0: [6 2 9 7 5 8 4 4 3 3 7 6]
1: [4 6 3 4 6 4 6 5 5 4 0 6]
2: [5 4 6 6 3 5 3 3 4 6 6 2]
3: [4 3 6 3 4 4 4 5 5 7 8 5]
4: [4 2 7 4 5 5 3 5 5 5 6 4]
5: [3 5 0 6 4 3 5 1 6 3 3 2]
6: [3 3 5 5 6 6 2 6 2 6 5 3]
7: [4 6 3 4 5 3 5 4 5 7 2 6]
8: [2 2 7 3 5 3 3 5 7 7 5 1]
9: [5 3 5 7 9 6 3 6 3 6 4 9]
10: [5 4 5 3 4 7 6 4 1 4 6 4]
11: [7 7 5 5 5 4 4 7 5 4 4 7]
12: [3 5 5 4 7 5 4 6 2 3 2 7]
13: [6 3 7 2 3 6 7 3 7 4 3 5]
14: [3 8 1 6 5 2 6 4 4 5 2 5]
15: [4 6 1 5 3 2 5 2 7 6 5 2]
16: [5 4 4 6 1 5 7 3 3 5 6 6]
17: [6 7 5 4 6 6 4 5 4 3 6 6]
18: [6 6 5 2 2 5 8 4 4 3 5 5]
19: [6 5 6 4 4 4 5 4 7 4 3 4]
20: [3 2 5 5 8 5 3 5 7 4 1 5]
21: [2 3 3 4 6 2 3 5 7 6 0 4]
22: [3 3 7 3 5 6 6 4 4 1 5 5]
23: [6 6 6 4 4 5 3 6 4 4 7 4]
24: [4 7 3 4 5 5 4 5 1 4 6 5]
25: [4 2 7 1 4 7 6 6 2 3 5 5]
26: [4 2 3 5 2 6 4 4 3 5 5 1]
27: [4 1 7 4 5 6 4 5 6 4 4 6]
28: [4 4 5 4 7 2 3 6 9 3 2 3]
29: [4 5 5 2 5 5 4 6 4 5 6 5]
30: [5 4 3 7 4 3 4 3 5 8 4 4]
31: [4 5 1 6 5 1 2 4 9 8 1 3]
32: [5 3 4 4 2 4 6 2 7 6 3 4]
33: [3 4 4 7 6 5 3 6 2 6 3 6]
34: [4 6 4 3 4 5 3 5 3 4 6 4]
35: [4 0 7 4 8 5 4 5 5 5 5 5]
36: [4 5 5 1 3 3 5 5 7 5 5 4]
37: [6 6 3 2 6 7 6 4 5 0 3 4]
38: [3 3 7 0 4 5 6 4 7 5 5 4]
39: [4 1 5 5 3 7 5 5 3 5 5 6]
40: [4 4 5 6 4 4 4 4 5 5 6 4]
41: [5 2 6 4 4 8 5 4 3 4 6 4]
42: [3 3 3 6 5 4 4 1 5 7 4 2]
43: [5 4 6 4 5 7 4 5 2 4 7 6]
44: [4 4 6 2 4 5 4 6 4 3 4 3]
45: [3 3 3 7 5 2 2 6 5 7 2 5]
46: [3 1 6 5 5 6 3 5 4 5 4 5]
47: [3 0 9 3 8 8 3 7 3 4 3 9]
48: [4 9 0 6 5 1 4 6 4 4 0 4]
49: [5 6 3 7 7 4 5 5 4 2 3 6]
50: [4 9 1 5 5 2 6 4 4 4 2 5]
51: [4 7 2 3 2 3 5 6 3 5 4 3]
52: [6 7 4 7 3 3 6 5 5 2 3 8]
53: [5 2 6 4 3 5 5 5 6 2 3 4]
54: [4 6 4 3 3 3 6 4 5 5 4 5]
55: [6 6 5 7 8 6 5 2 5 4 5 7]
56: [5 4 8 4 6 7 4 6 2 1 8 5]
57: [4 1 4 4 4 5 3 3 7 5 4 3]
58: [3 0 8 5 4 7 1 7 3 5 7 2]
59: [6 6 7 2 2 5 8 4 3 3 6 5]
60: [3 5 3 5 6 3 3 6 4 6 2 5]
61: [5 7 3 2 3 4 6 4 6 3 3 4]
62: [5 4 5 2 4 6 5 5 4 2 4 3]
63: [7 8 2 7 8 4 5 5 4 1 2 7]
64: [6 7 2 7 8 3 4 6 5 2 3 6]
65: [4 4 5 4 0 4 6 3 4 5 7 2]
66: [5 4 6 1 4 4 4 5 7 7 6 3]

[5 2 7 5 8 5 4 5 5 5 5 6] 35 27 4
[5 3 6 5 1 5 7 4 3 5 6 6] 16 39 65
[7 8 4 5 5 3 4 7 4 4 4 6] 11 17 64
[6 9 3 2 3 3 6 4 6 3 6 3] 61 54 18
[6 5 7 4 5 4 5 4 7 3 4 4] 19 53 13
[6 3 7 3 4 6 7 3 6 3 2 6] 13 53 19
[5 3 7 7 5 4 4 3 7 5 6 4] 40 4 2
[3 1 4 6 1 4 6 2 5 5 2 3] 32 57 26
[4 1 7 5 6 6 4 5 6 4 4 6] 27 46 35
[6 9 3 3 3 3 7 4 6 2 6 3] 61 18 54
[5 5 0 4 2 3 5 3 7 7 4 2] 15 32 30
[3 1 9 2 7 8 3 7 3 3 4 9] 47 27 25
[4 5 2 7 6 1 2 4 9 8 1 3] 31 21 45
[4 4 5 6 3 4 5 3 6 5 5 3] 40 2 32
[4 5 4 3 2 4 4 3 6 5 7 0] 65 2 15
[2 6 6 2 4 2 4 6 7 5 3 2] 36 8 44
[4 7 0 5 3 2 5 2 7 6 4 2] 15 5 14
[5 2 7 3 4 5 5 4 5 7 8 5] 3 4 66
[3 4 3 8 5 2 2 6 5 6 2 5] 45 60 33
[4 3 7 3 5 6 6 4 5 2 6 4] 22 62 41
[5 5 0 4 2 3 5 3 7 7 4 2] 15 32 30
[8 8 4 5 6 3 5 7 5 4 4 7] 11 64 17
[6 3 6 5 5 5 6 3 6 5 4 5] 19 13 40
[4 4 4 7 7 5 4 6 3 2 4 6] 49 12 33
[4 6 1 4 2 3 5 6 3 5 2 4] 51 54 14
[4 1 5 4 3 6 4 5 3 6 6 5] 39 46 41
[4 4 5 5 6 2 4 6 8 4 1 3] 28 21 20
[5 3 5 3 2 5 5 5 6 2 3 3] 53 62 44
[2 3 3 6 6 2 2 5 8 6 0 4] 21 45 31
[5 6 5 2 2 5 8 4 4 3 5 5] 18 59 54
[3 3 7 0 5 5 6 5 6 5 4 4] 38 36 44
[5 3 4 4 2 5 5 4 6 2 3 3] 53 62 19
[5 6 0 7 4 3 5 2 6 3 1 2] 5 15 14
[5 7 1 4 2 3 4 3 6 4 6 2] 15 51 61
[5 4 5 3 4 7 6 4 1 4 6 5] 10 43 41
[5 4 6 6 5 4 4 4 6 4 6 4] 40 4 19
